In the data rows, 128 means zero.
Each row below has a hidden score, from 0 to 30, with 15 about the middle. What is it? The score is a weighted sum of the row's numbers plus the product of two more (or one squared), each taken from its middle value.
[113 128 125 123 125 118 104 136 113 109 139 117 159 182 119  68 124 139
 137 134 149 100 112 120  98 118 116 161 149 140 118 174] 6
[147 116 152 134 134 137 130 112 122 164 114 143  91 132 146 137 137 106
 112 119 132 119 165 127 167 125 106 119 130 143 143 121] 15
[125 121 102 130 105 120 174 102 155 159 112 127 116  71  99 165 108 117
 150 111 106 123  98 102 111 145 113 108  98 127 138 124] 15
[104 117 108 118 146 127 132 127 113 134 139 109 151 101 138 156 160 139
 101  96 140 125  83 104 128 137 161 123 105  85 131  93] 22
[143 154 126 125 149 128 114 151 133 100 133 118 142 142 150 123 120 133
 105 175 112 157 137 156 126 129 149 159 144 105  99 122] 14
[132 121 132 110 110  94 113 110 121 146 128 158 139 170 151  90 103 107
 131 118 139 117 142 122 132 133  87 149 142 146 133 152] 14
[143 132 109 117 127 120 145  76 124 160 122 114 130  97 122 145 142 114
 115 105 133 116 106  97 132 165 126 144 106 111 136 112] 6
[138 136 129 116 106 104 109 110 123 140 112 157 133 170 146  95 106 104
 139 126 130 127 154 133 141 134  98 152 154 145 130 151] 3
[123 176 132 141 144 126 116 139 161  92 152 107 116 123 146 151 140 165
 146 162 150 126 102 166 119 129 158 127 124 105  98 131] 24
[118 155 118 118 103  99 112 143 131  92 113 134 160 161 145  84 108 126
 165 152 108 150 122 149  99 126 124 148 159 149 141 144] 16
[143 117 127 118 121 132 150  72 139 145 147 149 128 116 121 130 108 108
 110 137 142 112 130  96 115 157  88 152  85 125 112 137] 11
[112 142 103 128 134  99 137 123 159 157 116 126 124 124 146 117 124 128
 133 124 163  82  81 129 110 129 111 152  94  98 105 148] 17
[141 132  98  89 117 104 100 109 111 146 159  93 154 118 102 132 144 133
 121  89 108 150 122 122 124 141 161 111 158 114 130 133] 24
[125 157 147 139 138 148 103 135 141  85 166 114 124 147 135 133 142 156
 148 161 151 131 130 162 119 123 148 114 140 132 102 155] 14
[150 150 125 126 147 122 107 141 126  90 135 117 151 149 139 118 114 131
 111 181 106 165 145 154 122 129 149 170 146 112  98 125] 14
[124 116 146 137 135 142 117 110 135 161 135 136  88 130 130 139 151 127
 124  96 173  87 136 129 161 126 115 101 120 142 133 139] 16
[154 120 139 150 150 152 160 120 129 161  91 101  95  81 128 157 156 107
  97 122 112 132 130 112 159 147 140 144 108 113 133  70] 17
[110 145 147 130 130 117 103 119 139 134 140 145  90 129 165 155 147 141
 164 107 166 113 135 162 163 120 128  74 131 136 141 138] 13
[123 141 160 156 128 154 107 131 108  97 112 106 122 147 131 109 169 119
 145 130 136 122 139 125 141 140 135 150 148 159 146 106] 15
[124 157 109 127 108  78 135 130 163 147  88 140 121 138 156 105  90 110
 154 139 124 119 117 145 121 131  95 153 126 133 130 147] 17
[111  97 121 127 166 142 125 153 107 128 145 125 132 121 147 155 162 144
  83 115 155 128 109 123 141 117 163 124 108  76 110  96] 16
[109  99 127 119 142 144 112 116  82 121 155 116 150 121 129 144 177 141
  95  93 142 132 122  93 137 140 166 125 115 109 135  98] 22
[114 152 150 162 124 149 123 152 144 103 120  88 114 127 108 112 147 147
 165 134 146  97 104 151 117 117 140 125 141 146 130 144] 9
[132 157 143 150 148 139 117 122 132 146 110  86 102 117 140 127 171 125
 121 129 155  98 109 140 148 144 147 155 127 116 121  99] 14
[161 117 143 120 129 180 114  92 113 102 197 125 148 144  69 124 110 148
 115 161 127 144 162 110 100 133 125 119 138 150  96 175] 6
[128 167 119 138 147 115 126 120 149 149 101  81  99  99 152 146 163 131
 132 118 144 105  85 144 147 147 154 147 114  93 128  89] 18
[ 99 108 148 143 111 147 139 135 128 135 117 141 101 114 108 143 141 129
 168  89 143 103 128 120 139 113 114  75 123 162 169 131] 8
[145 141 138 111 140 113  96 135 114 121 134 146 126 157 168 123 127 120
 111 145 128 155 169 156 161 120 138 135 151 122 122 111] 14
[137 154 145 149 135 144 112 122 135 111 129  99 121 153 116  94 132 139
 145 154 141 104 122 138 118 133 123 159 139 144 113 150] 10
[ 95 104 101 113 124 124 127 152 109 126 140 106 157 110 103 137 155 151
 134  78 135 129  91 116 108 112 162  94 137 115 144 133] 8
[113 119 124 139 165 132 122 175 127 109 147 124 138 136 161 133 153 157
 102 140 158 119 107 148 127 102 165 134 121  77 103 114] 22
[111 159 135 117  98 117 103 123 103  88 106 127 167 158 150  98 144 113
 158 136 108 156 130 127 111 152 138 158 162 161 166 110] 6
[134 149 130 152 153 143 171 125 158 132 104 121 112  76 151 175 137 134
 107 160 118 130 104 128 131 145 140 154  84  86 106  78] 20
[104 134 105 108  88 103 163  97 135 133 102 140 147  91 116 149  98 111
 166 108  97 148 108  96 101 154 108 120 105 144 161 125] 1
[116 158 112 100 109 100 129  73 142 140 130 133 138 110 146 147 134 114
 142 110 132 119  99 108 123 173 114 135 108 121 147 131] 13
[108 136 112 125 113  81 139 151 153 140  95 144 125 147 155  89  96 120
 153 129 140 102 107 146 120 114  93 142 133 132 130 155] 9
[147 137 130 121 130 127  91 106 119 150 137  95 116 147 125 105 154 132
 119 114 155  95 130 136 145 134 128 138 148 128 118 136] 14
[115 125 106 104 131 122 123 121  93 116 133 128 169 104 154 160 153 122
 107 102 102 171 115 104 133 151 170 131 122 100 149  78] 19
[129 137 134 135  94 151 158 122 150 110 117 136 126 112  92 133  90 124
 174 151  95 147 142 122  97 130 106 114 125 176 141 146] 8
[130 126 125 136 138 121 164 102 158 168 113 148  94 108 144 150 114 114
 120 133 154  93 110 123 135 141  95 138  71 108 120 128] 24
[100 109 133 119 150 132 123 141  84 117 130 149 140 118 169 156 171 125
  96  98 126 151 133 120 163 126 157 113 128 107 153  67] 15
[122  60 144 136 133 176 173 128 104 120 138 166 142 125  93 118 110 117
  95 138 123 121 143  76 111 115  98 146  84 140 132 130] 9
[148 136 130 100 131 105  92 121 111 123 148 151 150 177 151  98 108 124
 107 146 115 161 167 144 135 132 129 148 167 130 113 148] 16
[114 132 124 138 113 108 144 181 139 114  88 151 129 140 145  97  89 129
 154 157 103 138 135 156 111  97 108 133 141 140 136 142] 4
[146  95 140 139 119 155 143 102 131 157 137 125 109 130  87 121 118 116
 121 120 133 106 145  97 132 125  94 134 121 158 128 149] 22
[ 99 129 113 127 111 120 131 121 122 139 124 114 142 123 118 116 150 134
 163  86 150  91  81 101 115 137 125 124 123 139 156 134] 13
[160 134 131  91 123 112  77 106  91  98 166 145 184 200 126  73 103 117
 107 150  98 170 176 121 117 136 128 169 179 141 116 159] 15
[153 155 113 131 150 107 109 133 137 159 113  81 112 108 131 138 154 127
 103 112 125 134 120 145 156 137 161 136 148  94 124  99] 20
[131  99 122 135 140 136 151  94 131 158 148 137 118 114 115 139 122 122
 101 120 154  94 116  95 130 135 107 136  87 109 111 130] 18
[150 135 147 134 133 153 121 123 143  90 163 143 127 142 114 140  90 145
 125 185 123 150 162 148 108 121 126 123 131 138  93 162] 27
[132 137 101 104 144 121 123 137 117 103 142  96 170 113 120 135 135 146
  96 137  99 174 110 124 111 138 177 154 144  83 101 106] 10
[125  97 121 107 155 151 113 130  86 109 170 115 173 140 119 122 160 142
  73 122 140 139 119  95 121 132 162 148 125  96 109 112] 15
[132 140 140 159 109 158 132 147 135 101 115  97 132 138  78  93 116 135
 161 148 116 119 125 130  98 124 129 133 147 172 133 153] 14
[120 119 104  83 131  88  96 132  84 117 140 146 184 165 160 112 138 124
  94 110 120 158 137 117 130 130 148 148 158 106 137 116] 9
[157 141 117 139 157 152 116 139 129 125 146  79 132 123 100 122 140 144
  98 148 128 128 118 139 123 129 162 154 142 100  87 126] 12
[109 109 116 146 139 129 204 133 159 158  94 153  97  63 141 189 112 124
 115 124 132 117  95 106 137 124 117 116  61  96 130  87] 23
[134 148 140 116 110 110  95 118 121 102 140 151 129 164 154 117 116 128
 148 141 128 147 166 158 138 133 120 117 163 154 133 144] 8
[131 139 136 109 111 111  87 139 107  93 138 135 158 170 139 106 141 130
 144 128 114 159 150 150 125 125 142 116 179 152 139 143] 15
[142 135 148 135 128 119 130 126 140 146 105 169  81 124 173 149 119 107
 129 138 128 133 169 161 179 119 102 116 129 135 136 108] 10
[144 131 166 172 143 178 143 138 139 114 109 103 102 118 108 115 142 126
 136 158 135 113 130 125 128 126 132 152 122 153 120 106] 15
[162 117 116 131 154 125 136 164 143 148 119 124 110 125 123 119  94 128
  90 165 112 138 141 157 130  99 123 149 132  96  78 129] 11
[122 107 132 158 162 153 175 140 138 165  85 119  77  57 147 190 175 125
  99 109 139 111 108 122 168 126 144 114  84  88 131  54] 14
[110  75 130 122 125 139 110 157  88 120 156 125 157 155  94 102 143 148
 114  91 133 128 132 108 112  94 141  94 145 143 144 146] 23
[132 155 138 107 120 127  94 113  89  77 137 132 171 155 139 117 133 120
 129 149  83 194 169 128 131 154 153 147 170 151 145 110] 5
[112 166 133 161 138 138 139 167 158  83 107  99 124 114 145 136 139 152
 151 170 132 125  94 158 109 130 155 141 122 114 118 108] 18
[128 102 138 134 149 155 104 140 114 118 182 129 120 135 115 150 145 161
 110 122 157 127 144 147 131 106 151  83 131 123 105 150] 17
[148 116 121 119 147 134  93 151 102 124 154 108 157 163 118  94 135 144
  82 129 131 140 134 137 126 115 149 159 153 109 101 130] 23
[125 131 143 145 113 125 166 118 151 164  70 156  79 100 158 150 120  98
 150 117 127 110 139 131 159 132  94 116  99 146 161 102] 11
[ 98 102 119 134 139 126 167 116 129 165 109 145 104  85 159 168 153 117
 120  81 151  98  90 102 149 140 119 109  78 103 149  93] 14
[137 136 141 113 106 123 107  73 117 133 137 143 133 154 129 111 120 104
 142 122 136 125 152 108 128 156  96 142 137 168 140 149] 6
[158 144 119 104 135 109  89 112 125 139 157 117 118 142 130 136 137 132
 114 123 122 151 153 160 142 138 143 108 154 119 109 144] 18
[143 171 108 107 109  95 120  84 152 145 111 114 124 111 134 136 119 118
 150 124 108 128 119 130 127 168 118 141 133 127 137 128] 11
[143 117 137 118 131 110 122 125 119 146 109 167 124 155 162 100 111  99
 110 142 125 128 161 129 152 125  96 159 125 132 123 127] 16
[137 138 103 105 137 100 107 120 135 159 143  98 121 105 130 150 148 136
 106  97 132 135 114 141 143 137 157 104 139  87 119 122] 18
[111 102 139 116 143 145 135 119  77 119 114 153 147 123 162 141 166 101
 100 109 118 156 140  93 161 144 142 140 121 118 161  68] 8
[131 116 116 150 120 147 176 174 174 127 127 125 107  93  79 157  76 152
 143 156  99 141 127 155 103  89 128  82 119 129 107 142] 28
[127 116 103 133 161 124 150 161 143 148 127 105 129 103 122 136 123 149
  93 131 138 111  84 127 112 114 149 148  99  72  93 118] 20
[133 101 142 157 131 143 159 132 158 185 101 141  67  98 115 138 126 117
 122 110 149  82 129 135 152 105  91 101  98 131 127 135] 17
[111  83 131 118 139 137 144 109 103 153 137 155 130 111 133 143 140 121
 109  84 153 107 118  89 146 129 115 117  96 123 151 115] 9
[146 153 122 114 127 134 140  85 118 116 112 125 155 117 151 141 129 100
 107 149  95 157 124  96 128 181 132 189 113 116 130  88] 11
[120  90 138 132 144 159 113 143 108 119 175 118 129 135  91 140 149 160
 113 107 148 123 138 130 128 105 154  79 138 127 120 145] 16
[147 131 127 122 106 108 148 110 151 153  97 160 111 122 135 126  85 101
 132 135 103 135 156 128 136 128  80 136 127 147 140 140] 10
[127 150 118  97 106 107 122  57 130 131 144 132 146 127 131 130 123 112
 146 113 137 121 113  96 114 173 109 132 111 140 142 143] 17
[111  96 142 141 158 177 135 116 107 118 173 134 120 104 116 169 166 145
 104 116 162 117 117 108 131 129 147  98  92 113 117 117] 9
[116 126 141 158 114 163 141 157 132  95 126  99 136 132  79 105 128 144
 169 145 121 118 119 124  91 115 135 130 142 166 137 147] 10
[138 108 142 125 126 116 126 118 134 162 112 169 104 147 149 115 115 102
 119 118 137 110 158 135 156 114  86 125 125 140 134 145] 18
[116 139 130 132 103 103 126 153 138 117  92 162 119 141 155 109  99 121
 161 138 113 139 152 158 134 113 104 116 142 157 152 136] 9
[122 146  96 100 123  85 106 153 122 121 135 116 141 119 147 159 135 138
 134 101 115 169 123 156 133 124 171  88 152 100 139 116] 13
[146  81 118 117 131 134 112 135 113 155 147 126 139 164  83  76 106 126
 103 115 131 114 145 111 116 103 105 137 147 140 110 169] 19
[120 161  99 100 120  90 114 106 124 122 114 111 163 137 159 115 136 118
 129 127 124 131  98 118 120 164 135 175 130 107 135 118] 9
[140 145 152 130 104 135 142 110 123 100 100 157 137 143 137 110  89  93
 143 171  89 160 168 122 131 142  93 162 129 167 143 121] 3
[133 145 145 125 108 117 129 125 143 120 110 170 108 144 148 127 101 109
 157 143 116 138 169 153 141 116  97 112 134 154 139 138] 8
[148 142 140 139 134 131 132 141 161 110 147 152  97 131 138 155  92 142
 134 173 125 146 164 173 134 112 122 103 124 126 100 144] 26
[155 112 145 119 133 150 104  86  71 128 139 134 151 165 129  99 141 101
  90 131 112 152 183  91 147 154 126 177 147 145 134 107] 19
[164 140 126 122 144 148 106 137 104  88 155  93 174 156  98 101 124 138
  86 169  84 171 145 126 106 137 161 175 170 119 102 126] 17
[131 111 154 141 126 154 136 104 131 121 149 135 126 151 100 102 113 129
 130 152 151  90 133 106 105 128  97 156 105 151 106 162] 15
[ 97 113 139 172 125 135 199 174 174 149  82 160  68  82 130 155 106 126
 171 124 143  94 109 143 129  92  95  81  74 142 146 130] 15
[144 136 104 105 124  83 117 129 134 159 117 144 121 151 154 105  94 106
 117 132 123 126 139 149 140 121  96 145 144 118 118 144] 8
[101  94 140 127 127 140 117 153  80 118 132 157 142 135 139 139 164 126
 122  84 130 145 140 110 151 103 146  82 144 140 168 105] 12
[143 137 167 176 141 173 141 141 146 119  98 100  92 119 111 123 145 127
 135 157 133 109 136 132 137 127 127 147 121 145 122 105] 16
[124 110 122 126 118  85 126 152 140 165 107 162 103 152 158 104  97 114
 131 116 150 111 142 155 151  99  92 114 132 130 132 155] 15
[139 120 154 147 121 169 153 110 142  98 156 151 118 142  98 129  97 137
 134 171 133 129 154 119 102 123 101 131 109 160 110 161] 24
[123 160  91 131 114 106 136 152 152 131  95  66 144 100 107 115 129 131
 158 122  97 128  78 135  98 134 147 147 144 117 134 121] 26
[116 113  96  90 128 112 118  96 104 131 176 128 173 121 118 143 143 138
  99  99 125 143 104  88 110 151 148 126 121  97 117 133] 19
[137 118 113 140 127 116 178 117 165 190  97 132  89  82 121 152 105 117
 127 111 136  96 104 114 128 133 103 118  85 112 126 129] 22
[157 127 149 135 148 128 114 124 117 153 109 137  96 135 156 138 147 108
  96 128 127 129 164 146 178 129 129 133 136 123 124  94] 19
[128 104 123 112 131 130 122  90 110 155 153 140 137 145 123 121 141 119
 105  97 163 101 124  88 129 144 113 139 103 122 120 138] 16
[151 134 107  95 138 114  92 106 114 139 162  96 151 133  96 128 144 146
 100 107 121 148 127 129 123 144 158 129 159 106 106 138] 11
[140 123 119 135 131 116 161 105 151 159 126 141 117 114 131 131  97 117
 117 142 146  99 109 111 111 140  97 152  83 110 105 143] 20
[127 133 142 121 118 122 107 104 132 131 150 149  97 138 149 151 136 127
 151 115 153 118 149 146 152 130 111  83 132 145 138 145] 11
[110 140 112 130  94  96 150 161 153 126  87 135 135 137 123  95  95 121
 171 130 105 130 117 145 102 102 107 116 143 152 154 151] 19
[141 114 111  94 115  85 112 110 119 149 135 157 156 176 143  81  97 108
 107 129 122 127 141 120 118 128  92 167 141 127 114 166] 19
[150 139 123 138 155 154 113 141 125 119 150  72 140 132  99 120 145 151
  92 140 125 127 113 128 116 133 164 159 141 103  96 119] 22
[111 135 144 165 120 148 147 167 153 107 102 105 103 113  98 118 135 142
 176 138 125 107 112 144 107 111 124 107 133 160 135 137] 9
[102 120 101 125 160 112 144 142 124 145 125 118 120  82 154 182 166 145
 109  87 158 118  77 124 141 126 161 106  96  73 141  88] 10
[127 148 124 117 124 107 101 160 138 125 126 130 110 119 145 152 125 143
 148 117 119 161 148 182 145 105 152  77 163 126 136 129] 8
[158 133 150 114 131 133 102 106 100 114 132 156 142 167 157 104 119 103
 107 158 105 158 180 123 153 144 117 167 143 139 126 112] 18
[127  84 138 129 149 152 122 102  95 146 154 143 128 127 140 142 163 120
  87 102 160 118 127  92 153 131 126 132 103 113 130 105] 22
[142 140 116  94 137 114  91 133  90 103 140 117 174 152 147 112 144 129
  93 128  99 178 143 130 131 137 166 153 167 111 127 108] 11
[138 143 120 114 116 117 103 136 124 122 142 112 124 123 111 135 124 132
 143 107 100 161 150 157 138 118 146  76 168 143 138 137] 12
[122 133 134 141 101 120 126 150 135 139  95 132 108 134 121 105 114 113
 169 116 117 118 137 146 128 110 103 111 151 166 155 138] 9
[113 130 119 131 124 121 126 130 136 126 131 128 141 160 118  74 112 138
 138 145 156  88 102 120  94 120 100 165 111 130 106 168] 10
[101 153 104 126 127  90 125 143 154 135 112 108 128 137 143 106 129 148
 144 114 166  80  72 140 105 130 123 139 117 111 120 151] 20
[135 129 129 116 139 100  94 148 122 141 140 139 118 152 164 129 140 134
 112 117 151 135 145 161 162 106 137 106 150 104 116 129] 19
[114 127 140 141 110 112 155 127 157 155  93 172  70  98 150 163 120 111
 171 102 143 105 139 147 158 118  96  66 100 151 159 131] 14
[144 127 132 129 140 157 102 153 119  81 165 110 155 152  87 115 114 158
 116 167 108 161 151 145 103 114 156 118 163 137  96 151] 18
[106 150 122 131 128 113 124 108 145 154 116 105 114 108 132 133 157 135
 145 102 170  77  73 125 128 145 126 129 108 112 130 130] 9
[116  92 146 145 161 177 140 121 121 124 166 126 113 109 112 172 170 154
 104 123 172 105 114 112 135 125 149 106  88 108 108 116] 17
[117 122 112 117 145 132 125 134 135 126 168  95 131 100 108 165 158 161
 122 100 148 124  96 130 112 125 175  79 117  96 121 132] 26
[102  85 131 125 155 135 117 138 109 140 163 151 111 120 144 153 156 150
 108  90 185 102 119 132 159 102 138  78 110 106 131 125] 10
[159 130 138 112 115 124  97  99 117 149 141 133 117 153 119 114 120 112
 121 116 127 131 169 133 148 133 117 121 156 148 124 149] 10
[ 95 104 130 117 136 129 121 114 104 142 137 133 137 123 141 140 174 124
 116  83 166  97 107  91 139 135 133 120 102 118 151 110] 23
[155 123 113 135 112 142 164 160 162 120 134 115 122 104  68 135  75 147
 136 156  83 155 137 147  99 101 127 101 138 138 110 155] 28
[148 157 156 133 122 161  94  84 111  86 161  90 159 172 102  82 148 132
 129 162 137 126 137 102 107 164 138 179 154 157 108 151] 11
[118 158 145 134 112 112 111 148 138 104 110 149 110 143 160 140 121 134
 168 136 123 142 149 170 146 115 127  93 149 152 147 135] 16
[149 144 131 108 124 120 103  72 134 127 166 152 121 138 141 153 112 121
 141 139 135 134 159 141 138 151 109 108 132 135 116 151] 9
[130 111 143 123 121 126 129 102 120 145 116 166 105 138 158 124 132 100
 123 116 142 119 153 118 161 137  90 132 117 144 150 119] 8
[149 165 152 168 145 147 133 124 167 136 116 107  68 109 135 147 140 137
 142 159 148  97 126 161 144 129 124 126 112 124 110 111] 21
[117 134 109 114 139 130 117  83 112 128 146 108 157 117 137 139 168 126
 115 100 147 118  97  95 125 163 145 145 109 109 133 115] 17
[127  95 116 118 146 129 110 124 108 158 162 132 132 135 129 131 157 142
  92  92 164 107 116 114 147 118 142 113 124  99 119 134] 22
[150 139 128 112 139 104  88 137 119 134 141 133 125 157 146 118 130 127
 110 128 131 138 152 161 156 117 130 122 158 115 118 138] 15
[116 132 131 129 100 114 125 145 130 108 102 166 130 159 142 100  95 119
 164 142 100 145 155 146 123 116 100 125 153 162 148 145] 7
[123 141 149 156 108 168 135 139 130  93 117 102 134 126  83 110 132 139
 165 150 106 128 126 119 103 126 133 126 145 172 139 135] 11
[133 133 136 117 126 119 107 151 111  99 120 148 134 155 149 126 127 120
 133 137 102 170 168 157 152 113 143 112 169 145 147 122] 12
[ 91 133 109 129 144 113 151 126 141 154 111 126 108  77 162 174 164 132
 133  81 162  98  67 120 139 134 146 102  85  86 154  84] 17
[135 128 159 157 158 147 134 129 127 130  97 147  92 121 180 153 154 108
 109 146 139 127 149 139 179 135 125 153 108 118 135  72] 19
[136 113 126 104 133 107  90 130 107 155 139 133 124 149 138 122 138 126
 116  83 144 123 141 146 157 112 132  97 153 126 138 144] 14
[105 113 109 134 156 134 153 144 134 131 134 110 126  79 120 172 157 150
 108 112 144 113  76 117 124 128 170 117  84  77 114  97] 20
[126 117 120 135 109 132 176 105 160 163 110 137 104  81  95 160 112 121
 150 101 114 113 118 109 119 131 103  94  95 145 150 130] 22
[120  99 132 100 137 140 104 115  56  95 150 136 190 150 145 126 162 113
  89 107 107 170 150  85 133 145 162 148 150 124 154  93] 15
[150 173 107 104 126 100  98 123 133  92 154 121 165 136 136 130 107 133
 128 167  92 176 138 149 108 142 155 142 152 108 107 140] 18
[140 120 146 138 131 143 157 123 109 117  86 157 132 114 148 137 126 102
 120 146  75 167 158 106 149 146 120 159 117 147 154  70] 18
[114  76 122 111 120 132 130  95  87 148 149 145 159 138 118 116 134 115
 104  89 143 114 123  68 116 142 112 135 112 133 143 134] 12
[109 138 102 104 136 110 112 155 113  88 151 127 165 117 148 159 134 148
 127 124 105 179 121 146 115 116 178  92 146 105 136 117] 17
[135 113 129 123 108 109 158 107 139 157 109 175 111 125 144 127  91  90
 140 131 113 124 148 115 136 130  79 133 108 145 144 139] 14
[138 150 152 156 122 178 116 126 126  92 138  86 136 143  82  98 135 140
 146 155 116 129 128 121 101 139 141 145 156 167 125 140] 14
[122 137 121 122 114 111 101 155 136 138 137 121 107 110 128 157 143 144
 146  92 124 144 137 168 150 105 156  56 162 127 142 127] 19
[119 130 127 137 108 109 148 178 145 114  89 149 129 153 136  92  82 125
 148 159 105 137 140 154 112  97 103 135 145 151 131 135] 17
[137 118 133 111  98 112 127 107 121 149 117 163 124 152 125 106  95 103
 136 126 111 128 165 121 131 128  82 135 140 162 142 154] 6
[154 144 126 120 143 126  87 142 116  97 152  99 162 164 118  82 128 141
 101 158 114 150 139 139 110 129 155 177 165 117  96 132] 20
[109 138 130 118  91 117 136 109 142 114 132 152 124 114 121 155 100 121
 186 115 110 147 137 130 121 130 113  77 133 170 158 147] 12
[151 133 158 165 131 173 157 130 141 122 101 121 102 119 106 120 120 119
 134 160 112 119 146 124 124 122 111 149 123 155 121 123] 8
[121 111 122 121 157 137 118 157 102 100 161 128 173 156 131 112 133 146
  85 152 132 139 126 123 111 116 163 153 131  91  93 126] 18
[151 134 125 132 156 145 119 156 118  99 144  97 148 135 114 115 127 144
  94 160 100 163 140 145 120 121 167 155 146 104  96 118] 17
[122 156 102 109 118  88 107 168 133 108 117 127 148 144 157 120 114 131
 152 136 101 166 133 171 123 117 145 119 162 122 138 130] 15
[119 115 128 141 134 118 104 155 129 166 128 117 102 144 128 108 147 140
 129  98 174  83 112 142 135  96 125 108 142 125 127 149] 16
[118 139 110 113 108  83 136 123 158 144  95 153 132 143 148  97  95 117
 151 138 128 109 113 131 114 134  87 152 122 130 136 152] 16
[145 143 138 123 131 115  97 111 121 153 138 100 112 150 130 110 150 131
 121 109 159  96 125 131 142 133 130 137 141 128 122 140] 16
[140 115 121 162 133 141 161 184 160 149 103  91  95 105  80 120 105 148
 140 132 118 108 119 148 110  90 120 103 136 133 114 148] 10
[117 139 140 126 104 126  98 129 123 111 132 116 127 145 117 118 147 135
 168 107 125 133 138 146 132 129 135  94 165 164 154 144] 14
[136 109 147 137 132 158 118  95 105 156 138 124 114 137 114 112 150 108
 109 106 147 100 141  97 149 142 112 138 128 146 134 130] 15
[129 101 101 120 144 111 144 130 144 161 147 131 133 128 114 117 109 136
 100 130 154  94  88 119 105 114 110 150 102  94  96 152] 25
[135 142 143 119 100 119 121 115 129 117 120 168 125 150 145 118  93 111
 153 146 106 146 172 147 137 124  95 121 141 163 140 144] 9
[107  84 129 119 116 142 175 138 103 107 120 189 149  93 125 175 109 123
 127 125  80 181 151  99 130 119 129  87 105 137 163  86] 12
[127 124 149 160 141 159 147 123 150 131 130 134 100 132 115 119 117 132
 125 153 167  88 120 121 123 123 103 144  95 136 111 143] 21
[139 161 108  98 120  87  95 140 126 106 144 124 164 157 144 110 103 131
 125 154 106 161 133 160 118 130 147 143 164 115 109 148] 18
[116 142 128 146 117 136 140 189 134  76 109 116 149 118 121 127 112 139
 152 160  80 174 131 151 103  98 155 115 154 142 138 112] 17
[139 128 123 119 125 105  98 155 120 156 124 123 117 154 131 106 128 131
 120 110 126 136 149 159 154 107 126 113 168 130 136 143] 16
[104 104 132 152 153 154 173 127 133 145 112 130  96  71 153 187 168 131
 103 107 159 103  95 103 155 132 140 118  69  90 137  69] 14
[137 126 125 136 137 142 150  86 155 154 150 125 110  95 108 164 132 138
 125 123 160  93 107 111 124 141 117 114  80 118 110 142] 24
[135 113 108 127 105 115 167 162 162 139 120 129 113  89  78 155  72 138
 150 135  84 155 138 154 113  93 122  69 138 141 125 156] 19
[135 133 138 150 151 146 105 126 132 129 146  86 118 142 107 109 151 149
 119 133 170  96 116 133 124 129 137 142 133 123  97 141] 12
[121 181 107 107 105  74 127 118 152 112 104 135 147 133 168 116 112 118
 163 150 104 145 113 153 113 151 120 156 132 125 134 131] 14
[123 149 112 125  92  87 146 140 154 140  86 140 118 130 141 100  86 111
 163 130 109 119 119 141 119 122  93 131 133 148 145 149] 15
[131 148 156 154 141 163 118 118 142 103 142 100 113 136 122 117 144 148
 138 161 157 103 117 137 124 139 135 154 119 135 107 129] 16
